In the rows, 100 means zero.
Y: 3 groups of rows, each row roughly a mix of its group's hidden directions:
Y (133 x 12):
98 70 114 122 103 114 108 152 73 85 100 101

105 100 117 79 100 100 137 76 75 92 89 56

128 96 114 88 50 104 107 76 99 126 80 113

131 141 98 127 123 112 95 106 101 118 128 82

99 85 101 146 110 122 129 114 70 113 88 118

108 90 95 93 130 116 131 117 105 114 75 55

73 89 137 74 72 113 111 92 118 121 108 126

79 132 100 124 89 87 115 105 71 91 79 141

80 102 98 91 94 164 115 92 82 113 109 92

69 73 121 92 99 66 89 101 108 61 121 100

76 91 96 97 82 100 92 142 133 72 124 84

114 72 85 95 106 132 137 111 103 90 131 74

98 102 140 84 119 71 76 67 123 97 116 107

101 124 65 62 96 78 132 78 91 106 94 89

93 148 84 113 116 93 126 127 116 94 85 77

120 87 66 125 102 122 107 127 83 97 83 136

143 72 70 106 88 121 129 109 101 88 91 85

90 96 95 91 77 134 133 92 63 77 122 108

132 117 109 104 134 131 102 78 71 125 100 92

97 111 68 93 76 105 66 117 64 98 130 90

90 53 98 93 120 108 118 128 76 124 100 81

63 95 99 120 93 60 110 111 135 120 112 106

76 90 125 92 80 63 91 76 110 71 100 127

122 68 58 82 76 124 118 97 95 82 109 91

93 109 70 89 85 159 92 80 96 86 106 95

103 79 70 131 78 127 128 118 90 115 109 77

94 77 127 87 90 112 73 118 87 140 71 111

126 117 114 121 116 70 71 110 88 86 64 87

60 80 114 100 88 109 97 92 133 110 132 130

99 116 109 116 142 65 104 80 104 128 83 120

96 80 116 58 110 106 111 103 117 96 97 50

136 136 91 111 71 100 107 121 82 80 107 76

89 117 118 137 131 81 74 96 129 120 101 113

113 143 97 93 87 116 115 86 142 128 101 108

61 119 95 130 94 81 103 134 120 90 112 122

97 68 81 128 100 116 73 123 106 87 107 139

105 83 114 118 131 52 129 100 118 91 93 88

94 88 92 86 94 124 54 94 78 85 121 134

112 56 128 72 120 87 97 73 92 118 90 90

105 111 120 102 122 70 93 101 139 103 77 138

76 117 104 107 45 94 109 117 83 78 114 113

107 154 91 105 135 84 85 109 121 87 96 95

116 84 111 137 76 147 97 103 98 121 118 100

110 62 116 86 122 83 91 75 102 71 127 79

89 102 107 73 127 108 127 58 120 77 84 85

52 90 92 122 93 115 102 130 104 88 102 135

110 95 111 61 103 73 123 58 100 90 75 99

118 78 129 78 92 130 61 106 76 93 100 85

124 112 111 118 124 82 60 85 117 101 130 120

120 129 99 112 94 126 114 106 121 61 131 82

114 77 132 119 78 93 74 116 92 124 108 136

78 154 92 113 132 121 110 115 108 95 98 101

78 59 86 66 75 75 83 107 93 101 83 109

89 113 129 82 92 93 126 118 99 103 118 49

72 86 112 108 111 129 134 130 70 101 80 98

100 100 131 86 81 117 86 63 137 111 92 125

113 132 134 104 120 116 98 109 54 87 108 105

96 84 84 107 80 160 91 112 93 97 124 102

103 86 72 109 98 80 85 115 63 99 142 78

118 144 63 80 104 98 120 95 81 108 88 78

124 134 126 121 130 104 76 110 112 95 90 128

95 125 132 84 75 108 79 68 129 114 113 84

70 71 104 77 86 134 102 87 77 87 81 126

73 90 105 63 107 85 105 108 111 62 64 99

109 79 130 141 111 83 103 105 111 121 133 81

74 117 90 95 102 82 103 84 154 108 113 74

105 104 131 60 82 81 105 80 64 97 91 78

82 82 87 57 86 84 63 91 110 80 121 93

76 67 126 77 100 95 78 89 74 130 88 118

95 92 99 91 62 141 134 89 102 111 73 89

91 127 47 96 103 116 123 105 108 88 88 74

71 75 78 92 87 122 85 84 106 87 84 144

111 62 108 148 109 97 104 111 104 118 133 98

84 96 82 77 86 71 94 54 88 104 90 130

123 82 149 97 96 99 75 79 85 105 106 130

89 122 70 69 80 109 111 110 65 87 85 72

99 62 104 107 134 116 92 102 86 78 100 144

66 111 148 79 107 107 93 100 90 92 134 98

97 125 123 69 80 80 78 73 132 109 90 114

118 76 93 64 79 86 116 125 111 114 67 81

116 127 85 111 69 94 81 82 122 113 143 95

119 49 91 99 85 110 140 91 86 103 85 110

65 75 105 130 122 106 124 124 105 133 101 104

85 98 106 103 142 125 132 124 95 113 80 75

115 106 65 111 124 86 98 128 134 80 72 92

83 81 62 88 94 97 144 114 86 93 77 84

69 94 100 88 96 107 85 121 48 124 82 109

105 102 127 120 108 104 148 118 127 81 118 86

121 123 98 105 112 80 119 68 118 137 72 113

85 112 87 107 100 137 71 78 137 97 130 100

146 110 118 101 115 115 110 113 106 78 105 57

99 105 116 128 83 89 70 132 91 124 136 86

111 130 123 91 104 69 91 54 88 117 108 113

84 80 78 109 100 150 86 88 94 105 99 138

106 79 139 97 107 83 131 121 132 85 106 77

94 109 91 46 90 70 88 75 81 85 94 99

66 75 64 127 98 86 108 94 94 81 117 127

107 95 117 103 111 99 66 73 135 101 113 141

57 88 104 120 81 118 109 142 97 89 118 112

78 66 127 95 112 123 118 126 112 127 123 93

122 112 78 100 92 58 86 130 61 104 102 104

120 121 57 133 112 96 97 77 124 114 94 115

89 146 140 113 130 94 89 108 101 98 113 85

113 131 137 129 119 116 126 119 82 100 92 87

95 80 128 98 134 59 75 71 100 96 105 98

90 119 91 72 101 67 97 114 63 111 64 87

92 99 90 129 83 133 93 127 108 61 129 103

115 135 130 77 97 131 104 76 88 88 73 91

106 117 35 87 92 89 120 94 110 103 98 94

106 77 68 105 93 109 89 128 96 141 66 106

98 92 97 95 42 97 81 83 87 85 118 127

88 100 129 43 82 102 90 115 107 111 103 80

79 131 126 100 100 132 103 110 60 81 111 116

76 154 133 80 94 97 108 98 107 93 116 98

90 81 67 81 62 98 73 87 92 104 82 129

55 111 111 111 101 72 87 106 117 90 114 139

90 126 82 105 115 125 116 78 145 93 100 74

85 80 144 83 110 85 129 97 108 99 64 110

136 79 99 121 115 94 130 90 96 59 107 80

110 74 126 116 118 72 143 104 111 110 75 103

95 96 101 137 112 104 86 125 141 113 101 135

78 93 85 89 104 55 88 62 100 113 89 127

75 60 108 113 123 107 117 104 81 118 72 126

100 80 106 104 101 38 116 104 118 115 82 90

104 91 117 66 143 103 112 101 105 96 75 64

142 110 97 104 144 109 98 76 90 125 85 91

99 65 113 84 104 117 140 89 69 86 74 96

127 112 94 67 94 101 117 48 95 90 83 92

99 127 89 96 119 98 136 116 93 147 81 88

123 69 115 107 104 110 77 99 56 93 116 130

84 89 103 98 99 82 74 114 148 94 140 92

88 101 81 134 83 54 112 125 118 101 89 117

113 153 72 123 110 96 104 82 118 121 101 101
which group is each row in? (one row of each group first):
106 65 93 103 149 95 83 88 119 114 80 120 : V
73 64 107 79 95 87 135 78 85 121 99 122 : U
107 92 121 85 67 56 117 111 85 124 78 97 : H

105 108 78 70 92 88 130 91 64 87 83 67 : H
114 100 129 74 108 129 111 94 80 111 116 56 : V
86 83 142 83 104 106 73 89 75 85 121 128 : V
87 93 105 75 68 82 91 65 114 115 128 72 : H
123 86 69 68 78 119 81 74 123 87 96 85 : V
114 87 146 91 78 128 88 113 134 113 96 103 : U
80 85 123 100 90 71 100 78 117 139 133 97 : V
94 115 139 70 115 83 117 69 109 90 85 75 : H
83 99 100 104 87 164 115 101 114 97 79 105 : H
76 109 68 113 113 94 120 137 92 94 107 61 : H
117 84 73 81 114 138 98 64 100 112 71 101 : V
